In the rows, zero is written as 128.
The rows of M fall into 4 groups, and each row is roughly a mix of its group's hidden directions.
M, 124 rows:
[[139 102 145 203 135 140 149  98 111 132 142]
 [ 81 130 190 115 137 112 145 139  86 138 131]
 [173 101 104 153 126 171  86 139 162 123 118]
 [ 92 107 172 112 137 122 105 182 122  95 141]
 [106  83 187 131 102 159 109 141 140 148 117]
 [104 150 134 145  84 131 187  90 136 115 110]
 [161 165 121 142 122 170 168 114  79 141 124]
 [127 135 161 138 131 198 145 115 104 155  97]
 [147 131  58 167 128 135  97 145 136 102 128]
 [154 148  70  83 118 135  98 153 123 116 108]
 [178 164  91 133 142 136 120 153 150 132  81]
 [170 131  99  96 125 167 118 124  73 132 105]
 [143  91 100 142 122 103 141  77 105 172 144]
 [163 121  61 146 155 105 129  99 136 143 144]
 [134 112 174  80  91 171 114 127 137 127 103]
 [ 92 138 112 104 104 136 152  83  79 138 157]
 [203 139 105 110 164 117 122 128 131 128 154]
 [ 97 126 132 125 170  83 111 153  83 136 159]
 [168  74 163 117 143  97 113 143 112 146 154]
 [140 160 117 132 105 147 178  85 161 120  94]
 [138 163 176  90 123 108 163 126  90 154 129]
 [146  69 111 153 131 179 117  95 122 122 110]
 [163 145 167 119 126 160 123 177 168 114 106]
 [158 113 125 136 129 175 141 113  89  90  83]
 [144 145 173 127 103 170 135 160 165 128  91]
 [ 73 127 130 110 133 108 107 151 190 113 136]
 [170 158 138 145 113 159 138 129 172 142  80]
 [118 146  92 190 104 134 162  99 150 117 123]
 [142 144  56 142 121  96 120 124 166 119 145]
 [160  63 145 120 126 129  76 134 124 137 148]
 [105 125 173  76 133  95 140 137  81 124 134]
 [126 158 118  88 125 181 161 106 143  89 141]
 [141 181 102 148 141 146 124 139 173 106  88]
 [152  91 188 108 128 136 120 139  77 126 135]
 [132 126 136  69 157 127  82 165 127 147 151]
 [157 150 156  81 108  94 156 121 112 171 132]
 [110  70 166 108 128 140  95 126 167 106 121]
 [ 78 125 131 145  91 128 117 128  74  90 140]
 [106 166 147  83 117 101 172 115 141 164 138]
 [163 135  54 135 153 118 135 103 137 136 151]
 [112 141  72 140 138 142  89 161 143  84 121]
 [ 80 154  62 137 141 121 130 107 120 105 140]
 [131 165  55 161 132 135 108 123 139 122 148]
 [169 125  87 153 113 175 103 119 157 105 109]
 [164 136  75 172 118 138 137 118 176 133 133]
 [124 129 185 156 122 111 180 116 138  96 105]
 [118 127 167 134 134 139 108 189 164  99 103]
 [ 95  91 172 100 119 113 122 138  83 126 162]
 [111 125 191  92 157 119 152 125 134 162 106]
 [113  73 148 169 115 145  83 157 119 127 141]
 [189 106 138 151 116 129 137 110 152 175 102]
 [160 113 126 152 121 119 119 127  65 170 160]
 [ 92 155 174 143 143 100 143 133 115 161 173]
 [152 141 172 116 114  94 167 109 109 175 144]
 [107 168  89 134 135 119 138 132 188 113  94]
 [129 191  96 136 130  96 166 136  96 133 139]
 [ 99 135 184 117  80 165 145 133 123 136 104]
 [159 101 181 108 102 127 140 106  95 167 136]
 [157  94  67 147 126 165  95 120 128 117 115]
 [133  81 150 141 108 107 148  99 189 131 118]
 [147 154  84 176 140 148 115 145  87  99 128]
 [122 122 122  97 144 133  97 146 197 104  99]
 [157 150  67 112 140 147 102 136 175 133 126]
 [197 161 116 134 131 149 138 120 163 142 102]
 [ 99 158  82 152 117 104 154 110 173 104 122]
 [ 92 178 128 133 124 131 175  92 154 151 112]
 [146 102 196 103 104 126 133 121  93 154 136]
 [175 150  70 172 121 121 119 138 107 122 135]
 [122  97 156  97 104 133  98 146  75  90 130]
 [ 73 150 119 180 146 104 156 111 105 122 130]
 [123 109 134 130 175  82  90 162 121  95 145]
 [135 127  61 155 135 153  89 147 129  96 123]
 [ 73 124 156 124  95 145 110 127  78  99 125]
 [154 123 126 193 108  93 151 123 107 125  94]
 [ 95 111 115 144 155 119 103 184 161  91 129]
 [ 93 176  95 140 129  93 163 108 100 113 143]
 [190 137 106 122 140 128 158 114 180 142 112]
 [121 119 107 161 169  93 107 157 134 164 168]
 [ 70 121 100 135 116 109 137  82  88 135 142]
 [172 116  65 144 121 106  96 128 146 136 152]
 [183 135 129  75 116 157 132 115 148 113  96]
 [164 164 150 110 123 122 157 124  66 154 129]
 [111 153  98 161  83 163 140  96 131  94 111]
 [110 138 160 165 125 167 156 112  91 164 100]
 [ 81 166 127 150 105 141 166  88 119 108 104]
 [135 135  57 146 126 128  90 153 153 102 128]
 [112 161  94 125 121 158 157 104 179  94 114]
 [102  74 165 153 133 133 134  93 160 154 147]
 [199 132  97 110 101 115 136 115 108 158 120]
 [119 155 186 119 124  87 165 125 122 159 150]
 [147 198  88 130 144 124 147 150 123 143 103]
 [173  89 107 115 137 109 137 103 106 161 172]
 [152 107  82 179 136 168 109 120 106 108 122]
 [ 73 125 141 130 115  81 156 112 113 108 168]
 [ 86  82 194 125 125 124 122 123 107 132 136]
 [150 110 188 108  95 134 142 107  97 164 127]
 [126 131 184  93 124 109 156 110 112 178 145]
 [ 59 156  88 146 137 123 121 125 130  94 119]
 [150 121  77 112 139 113  78 144 170 139 147]
 [116 145  84 191  98 144 143 105 149 115 128]
 [144  77 161 114 135  91 118 119  87 149 160]
 [138 125 145 140 104 127 172 101  68 110 162]
 [ 87 193 105 104 130 122 143 103  99 114 127]
 [125 116  76 104 140 176  81 140 114 113 114]
 [108 139 113 137 160 125 103 182 162  81 124]
 [120 179  69 136 128 104 148 123 118 144 163]
 [ 83  88 167 160 122 130 110 141  86 109 127]
 [138 126 135 153 111  91 154 119  62 134 163]
 [ 78 152 159 113  92 126 170 101 106 118 114]
 [ 88 179  85 125 142 133 136 128 175 137 116]
 [174  83 117 120 102 128  89 164 137 128 158]
 [ 90 109 166 133 116 177 152  94 149 106 109]
 [127 189  91  93 148 108 135 152 115 140 155]
 [134  97 149 100 149 153  76 152 165 140 101]
 [116 125 184  80 134 138 147 111  96 166 132]
 [160 107  59 132 125 160  90 128 123 122 118]
 [112 151  50 148 154 119 126 116 144 109 134]
 [ 96 153 165  67 123  98 139 148 153 127 121]
 [147 122  94 146 134 175  64 142 149 129 129]
 [145 110 179 104 149 159 100 158 123 142  85]
 [152 129 154 158 111 133 165 115  59 134 129]
 [ 75 116 129 183 152 139  89 142 112 136 138]
 [185 121 188 101 114 135 134 124 110 154 129]
 [169 135  91 128 139 151  97 138 182 160 137]]
In each list below, one row fits none of the groups, and each other row fits one group, some only roughly. Which row is it?
  * J_359: [146  85 130 131 109 173  74 141 115  99 119]
  * J_170: [128  91 199 126  96 139 126 148 127 149 109]
  * J_811: [ 70 115 140  99 108 133 136 113  79 118 160]
  * J_653: [135  61 119 122 116 143 114  94 169 156 128]
  * J_850: [187 149 137 139 109 100 162 115  94 161 132]
  * J_201: [124 174  57 136 151 134 128 119 148 105 128]
  * J_271: [138 138 185  76 107 114 153 129 107 155 142]
  * J_470: [100 163 160 129 142 151 149 141 143 130  63]
  * J_275: [ 97  91 124 126 134  86 122 109  75 135 165]
  * J_310: [155 125 179 129 106  91 180 104 127 146 123]
  * J_623: [188 122  85 130 141 154 103 129 170 129 118]
  * J_148: [169 144 160 125 107 102 174 104 100 163 127]
  * J_565: [143 142  59 123 137 124 143  84 113 141 159]
 => J_271
  * J_527: [151 158  59 160 160 118 119 122 140 128 140]
  * J_713: [166  79 161  91 124 141  91 159 124 125 126]
  * J_99: [ 64 158 151 126 125 127 176 115 128 102 119]
  * J_621: [172 152  74 133 172 139 105 131 156 134 125]
  * J_291: [110 173 149 121 127 174 183 108 112 124 114]
  * J_484: [144  69 171 105 116 153 101 149 119 143 150]
  * J_538: [114  89 188 114 108 113 132 118  84 147 143]
  * J_494: [165 130  75 131 158 121  82 150 120 127 160]
  * J_982: [ 80 149 161 135 123  98 172 123  87 118 141]
  * J_923: [168 136  67 150 130 155 103 134  89 123 127]
  * J_79: [113 178 105 110  97 169 161  91 115 132 127]
  * J_165: [ 84 165 126  67 133 110 113 154 145 138 142]
 => J_484
  * J_81: [140 105  83 185 143 140  87 142 128 109 144]
  * J_966: [ 70 128 153 148  90 111 168 111 106 108 126]
  * J_615: [116 160 192 139 130 101 177 129 113 119 127]
  * J_115: [118 161  85 152 124  87 170 110 105 103 145]
  * J_345: [ 97 171  90 159 152  89 145 118 102 121 148]
  * J_316: [146 153 182 122 121 113 177 114  86 144 126]
  * J_777: [ 95  90 193 107 110 128 117 147 106 145 136]
  * J_916: [102 175 152 101 137 142 162  95 147 151  94]
  * J_89: [193 118  78 132 130 133  90 138 142 139 136]
  * J_965: [103 158  95 160 114  92 176 103 108 114 141]
  * J_999: [152 100 100 114 135 157  84 127 188 126 124]
  * J_401: [106 142 158 125 110  96 191  89 124 149 130]
  * J_907: [ 79 125 188 112 110 128 157 113 101 123 107]
 => J_401
  * J_895: [ 91 171 164  77 141 123 128 157 107 134 137]
  * J_676: [166 120 116 188 128 141  95 159 118  94 125]
  * J_972: [ 90 118 162 125  84 131 151  93  87 152 117]
  * J_803: [104  95 194 143 126 119 160 104 157 125 125]
  * J_269: [105 137 181  94 132 147 152 103 110 113  81]
  * J_942: [109 102 178 103 121 105 144 105 158 173 147]
  * J_298: [177 126  66 164 122 139 112 134 140 105 140]
  * J_52: [138 111 167  71 119 123 149 101 115 174 124]
  * J_847: [ 88 123 175 127  90 151 153 109 108 102  98]
  * J_556: [ 69 148 150 131 108 157 129 164 151  99 105]
  * J_978: [173  78 170  93 130 140 111 147 127 118 108]
 => J_676
  * J_826: [150 144 124 109 150 187 104 140 158 160  94]
  * J_334: [108 174  79 158 156 101 144 117 142 151 149]
  * J_114: [ 98 111 190 111 118 112 158 122  95  96 139]
  * J_468: [ 92 113 192 116 106 113 125 115  81 135 125]
  * J_397: [134 172  65 158 132  93 129 140 125 151 138]
  * J_854: [155 159  64 138 126 122 129 126 178 115 116]
  * J_700: [108 194  87 118 134 114 150 109 147 153 144]
  * J_30: [152 121  92 144 177 105 102 165 158 102 137]
  * J_851: [121 145  82 155 140 177  97 154 146 103 107]
  * J_488: [138  71 157 113 112 143  79 164 128 137 139]
 => J_851
  * J_467: [180 155  97 108 146 162 106 149 112 164 131]
  * J_385: [137 179  64 149 125  96 146 127 131 142 134]
  * J_459: [ 82 143 198 110 137 116 159 131 120 122 128]
  * J_431: [ 76 108 191 133 123 137 153 108 103 125 134]
  * J_134: [111 152 119 140 120  93 130 158 182  78 114]
  * J_530: [177 102 100 126 133 138  81 152 105  90 134]
  * J_396: [180 133  96 102 163 113 110 142 159 160 148]
  * J_818: [148 123 127 134 147 166 123 113  57 159 145]
  * J_386: [110  75 172 125  86 128 109 151  99 117 141]
  * J_158: [117 157 136 141 150  99 164 118  90 184 149]
 => J_158
  * J_758: [126 122  83 184 115  87 111 129 162 128 112]
  * J_534: [131 159 138 138 122 120 173 120  57 132 149]
  * J_303: [152 166  75  76 151 126 126 107 126 138 142]
  * J_489: [176 127  94 103 150 124  77 160 143 145 132]
  * J_193: [142 174  58 127 139 150 140 109 144 112 129]
  * J_11: [ 66 167 144 130 134 102 170 107 118 142 125]
  * J_132: [109 128  84 182 156 104 102 145 111 126 161]
  * J_389: [173 134 139  87 122 134 141 112  78 172 129]
  * J_212: [166 150  64 136 161 138  93 134 144 127 136]
  * J_671: [154 116  92 155 174  81 120 155 130 132 157]
 => J_303
  * J_967: [112 167  77 145 153  87 133 128 100 114 158]
  * J_815: [152  83  89 125 123 140  99 103 135 179 149]
  * J_295: [135  89 190 100 127 154 124 130 104  91 129]
  * J_611: [118 127 181 143 134  90 150 120  96 174 150]
  * J_804: [111  70 176 127 135  91 111 146 104 135 147]
  * J_311: [188  80 138 106 122 151  90 139 127 114 135]
  * J_366: [103  98 162 158 110  87 144 114  83 130 155]
  * J_937: [152 118 177 106 100 101 178  99 132 145 114]
  * J_168: [159 109 199 111 137 117 113 167 115 125 131]
  * J_592: [107  89 190 111  95 148 122 133 104 113 110]
  * J_87: [149 157  56 137 131  93 118 135 144 138 149]
  * J_665: [119 169 135 139 133 143 181  86 150 132  89]
 => J_611
  * J_715: [157 163  69 154 168 111 140 113 136 112 129]
  * J_141: [184  96 115 103 148 122  84 163 122 121 145]
  * J_76: [106 154 156 116 117 120 192  90 143 138 101]
  * J_205: [105 170  59 140 145 126 132  97 132 109 124]
  * J_349: [156 113  93 161 121 156 125 125 132  72  89]
  * J_219: [181 127  70 148 154 127  98 142 140 118 140]
  * J_324: [135  77  92 114 132  84  95 119  96 142 149]
  * J_765: [ 66 114 171 112 121 115 119 144  89 110 145]
  * J_8: [140  81 181 120 154 118 110 157 141 167 132]
  * J_910: [140 108 163 126 126 196 126 110  93 159 124]
  * J_573: [120  73 192 124 119 107 122 129 100 110 134]
  * J_728: [159 118 135 146 180 154 125 122 174 152  91]
  * J_350: [142 175  68 146 149 139 137 105 162 135 123]
 => J_324
  * J_41: [188 125  85 130 150 152  98 132 165 128 122]
  * J_442: [166  85 121 100 134 143  75 135 133 149 161]
  * J_279: [104 107 185 102  94 133 142 119  84 144 143]
  * J_95: [129  79 148 182 131 150 150  85 136 117 121]
  * J_216: [178 177 116 120 114 101 146 138  85 150 136]
  * J_323: [165 123  73 130 129  92  84 148 155 133 133]
  * J_318: [158 114  88 148 164 120 109 166 176 115 131]
  * J_302: [167  89 170 115 140 134  88 158 106 146 108]
  * J_595: [162 180  89 145 127 118 162 135 127 108  90]
  * J_880: [133 174  68 111 121 127 141 112  97 163 138]
  * J_38: [132 159  71 137 121 139 140 114 185 105 110]
  * J_272: [176  63 139 134 110 121  91 128 121 118 146]
  * J_414: [ 69 134 165 146 132  98 174 115 112 143 126]
  * J_208: [112 140 185  70 126 114 152 121 117 158 129]
 => J_880
  * J_926: [136  77 140 135 138 104  90 169 109 140 167]
  * J_759: [ 94 124 166  54 132 144 118 133 128 145 121]
  * J_898: [168 126 150  62 159 128 109 147 144 149 126]
  * J_636: [151  75 173 156 120 123 111 150 153 147 100]
  * J_820: [ 90 113 121 180 129 139 109 130  81  87 128]
  * J_462: [ 89 178  87 168 149 120 145 104 119 122 129]
  * J_84: [ 91 143 152 152 115 112 193  95 128 129 109]
  * J_426: [177  65 142 113 122 143 109 102 101 128 129]
  * J_446: [ 78 106 191 138 122 152 133 124 135 154 107]
  * J_478: [177 142  69 128 162 110 114 143 146 130 151]
  * J_584: [147 169  72 152 119 148 153 110 102 135 158]
  * J_816: [ 88 158  87 180 143 105 136 119 106 114 147]
  * J_576: [ 83 133 187 108 104 143 158 108 122 132 100]
  * J_49: [120 171  96 120 178  89 124 143 130 158 154]
 => J_426
  * J_348: [114 193 108 115 147 106 173 103 132 146 128]
  * J_792: [100 172 148 128 122 123 186 119  85 112 134]
  * J_616: [ 87  91 173 141 111  84 139 118 106 111 147]
  * J_248: [115 113 115 174 112 182  88 123 124  97 107]
  * J_580: [114 100 197  97 103 133 128 146  97 133 142]
  * J_181: [149  67 159 144 110 126 113 112  88 134 160]
  * J_928: [119 150 102 126 126 112 142 129 188  76  99]
  * J_26: [158 186 142 131 118  96 164 141  87 126 125]
  * J_554: [ 99 149 187 114  87 158 136 124 103 125 104]
  * J_357: [182  94 141  92 134 141  99 152 159 153 132]
  * J_19: [157 148  76 144 123 141 117 150 118  76  96]
  * J_627: [126 112 179  65 115 109 131 148 122 156 144]
  * J_681: [168 146  73 160 145 136 142 103 146  97 111]
  * J_340: [115  82 154 149 150 102 100 180 151 113 124]
  * J_32: [ 67 117 148 120 137 127 148  83 163 114 104]
 => J_32
  * J_270: [142 111 119 100 139 144  58 161 101 116 143]
  * J_35: [134 133 150 134  99 171 159  98 171 130  85]
  * J_747: [ 96 169 124 140 146  92 185 102 130 146 130]
  * J_881: [ 98 140  89 158 135 113 102 158 173  90 135]
  * J_47: [115 178 100 140 161  74 134 142 100 128 144]
  * J_509: [116 169  74 150 128 103 108 161 153 101 140]
  * J_138: [ 80 185 102 147 139 107 160 102 125 129 132]
  * J_775: [127 150  73 176 104 152 126 106 128  91 122]
  * J_799: [163 169  80 122 145 150 109 147 123 174 122]
  * J_245: [ 80 162 130 129 132 161 161 111 168 116  94]
 => J_47
  * J_21: [161 151 123 114 137 172 140 101 172 129  82]
  * J_160: [107 138 146  90 124 118 138 111  65 118 173]
  * J_56: [140 153 128 160 143 159 142 133  65  94 104]
  * J_136: [154 121 168 158 129 131 163  96  83 162 143]
  * J_163: [141 113 170  66 124 129 113 148 146 169 135]
  * J_968: [146 145 183 111 125 131 174 114  81 129 107]
  * J_477: [104 166  78 173 128 118 138 108 110  92 131]
  * J_594: [113 150  76 164 136 150 100 133 173 109 110]
  * J_656: [130 113 183  69 114 139 131 133 143 167 119]
  * J_748: [163  96 142 128 148  75 125 102  96 160 149]
 => J_594
  * J_548: [145  91 152 104 127 103 126  95  77 155 159]
  * J_492: [118 138 197 102  89 157 141 129 106 137 117]
  * J_307: [112 116  60 154 165  98 114 128 143 113 143]
  * J_344: [ 94 174 117 156 119 142 180 102 102 144 130]
  * J_173: [ 88 150 153 137 120 115 193  93 133 136 112]
  * J_309: [117 165 106  95 159  86 105 176 127 141 132]
  * J_725: [129  80 167 105 123 121  91 168 122 154 154]
  * J_308: [ 74 169 131 138 100 122 174  95 118 123 122]
  * J_5: [146 130 167  72 140 115 141 141 157 177 125]
  * J_44: [103 110 147  72 129 133 103 159 174 130 153]
  * J_68: [150 166 158 158 128 103 166 122  83 151 150]
 => J_44
  * J_685: [104 139 151 137 120 182 170  97  85 128 131]
  * J_4: [105  80 183 146 118  91 125 128  96 128 136]
  * J_890: [184 149  80 114 142 147 102 148 155 134 110]
  * J_558: [105 125 194  83 115 146 145 117 125 138  98]
  * J_501: [180 152  96 141 136 151 142 141 183 135 112]
  * J_819: [105 113 166 108 122 158 118 137 185 136  87]
  * J_663: [ 64 105 142 139 120  83 129 115 137 123 167]
  * J_39: [ 83 143 120  96 147 162 116 124 187 121 112]
  * J_465: [ 89 140 123 169 137  82 165 122  89 121 142]
  * J_140: [144 114 147  99 116 176  86 142 168 161 119]
 => J_819
  * J_587: [148 152 162 151 130 121 168 108  74 159 145]
  * J_356: [136 157 103 157 119 156 162 111 164 110  77]
  * J_745: [ 83 119  92  99 147 153  78 149 149 116 133]
  * J_679: [109 124 103 202 138 132 119 134 151  90 137]
  * J_989: [168  96 113  99 144 115  72 157 156 123 126]
  * J_680: [167 108 118  95 134 186  96 128 163 124 122]
  * J_939: [129 143 105 158 162 115 100 161 172  97  95]
  * J_194: [107 101 200 100 115 153 121 130 124 144 104]
  * J_61: [185 141  84 119 144 131  91 156 129 157 134]
  * J_126: [161 113  80 181 111 108 119 122 167 123 134]
  * J_602: [154 173 120  77 117 103 129 143  96 165 139]
  * J_274: [112 138  88  68 129  96 102 126 100 156 132]
 => J_274
  * J_367: [137 149 177 107 133 143 159 122  64 139 121]
  * J_390: [124 107 133 100 123 106 135  91  70 146 172]
  * J_466: [ 81  91 178 134 121 112 114 152  93 137 146]
  * J_793: [ 86 139 106 151 158 112 101 163 154  84 114]
  * J_944: [138 110 109 114 139 125  65 167  96 114 160]
  * J_917: [132  68 138 105 151 154  82 129 163 123 131]
  * J_491: [185 152 126 142 113 130 161 127  69 123 124]
  * J_849: [142 164  57 123 141 121 107 139 159 148 140]
  * J_964: [109 118  90 136 143 134  78 130 162 180 141]
  * J_161: [181 100 140  90 150 149  87 153 147 137 121]
  * J_127: [ 88 171 112 145 119  89 176 119 128  99 125]
 => J_917
  * J_338: [ 81 159 115 111 102 141 151  84  85 128 139]
  * J_659: [173 101 140 133 153 163 109 136 173 160 103]
  * J_13: [107  81 199 117 124 143 126 125 105 118 133]
  * J_721: [123 163 113 193 137  95 166 116 125 132 145]
  * J_516: [107 149  98 167 141 133 112 147 177 101  88]
  * J_292: [ 88 126 183 107 108 135 156 109 100 110  96]
  * J_2: [ 86 162 148 128 121 106 190  99 134 143 120]
  * J_640: [122  70 186 102 121 142 115 124 124 100 142]
  * J_242: [102 156 140  71 131 100 115 147 134 170 156]
  * J_209: [123 183  91 141 164  99 165 107 142 138 128]
  * J_720: [167 148  73 151 146 111 131  85 140 148 113]
 => J_721
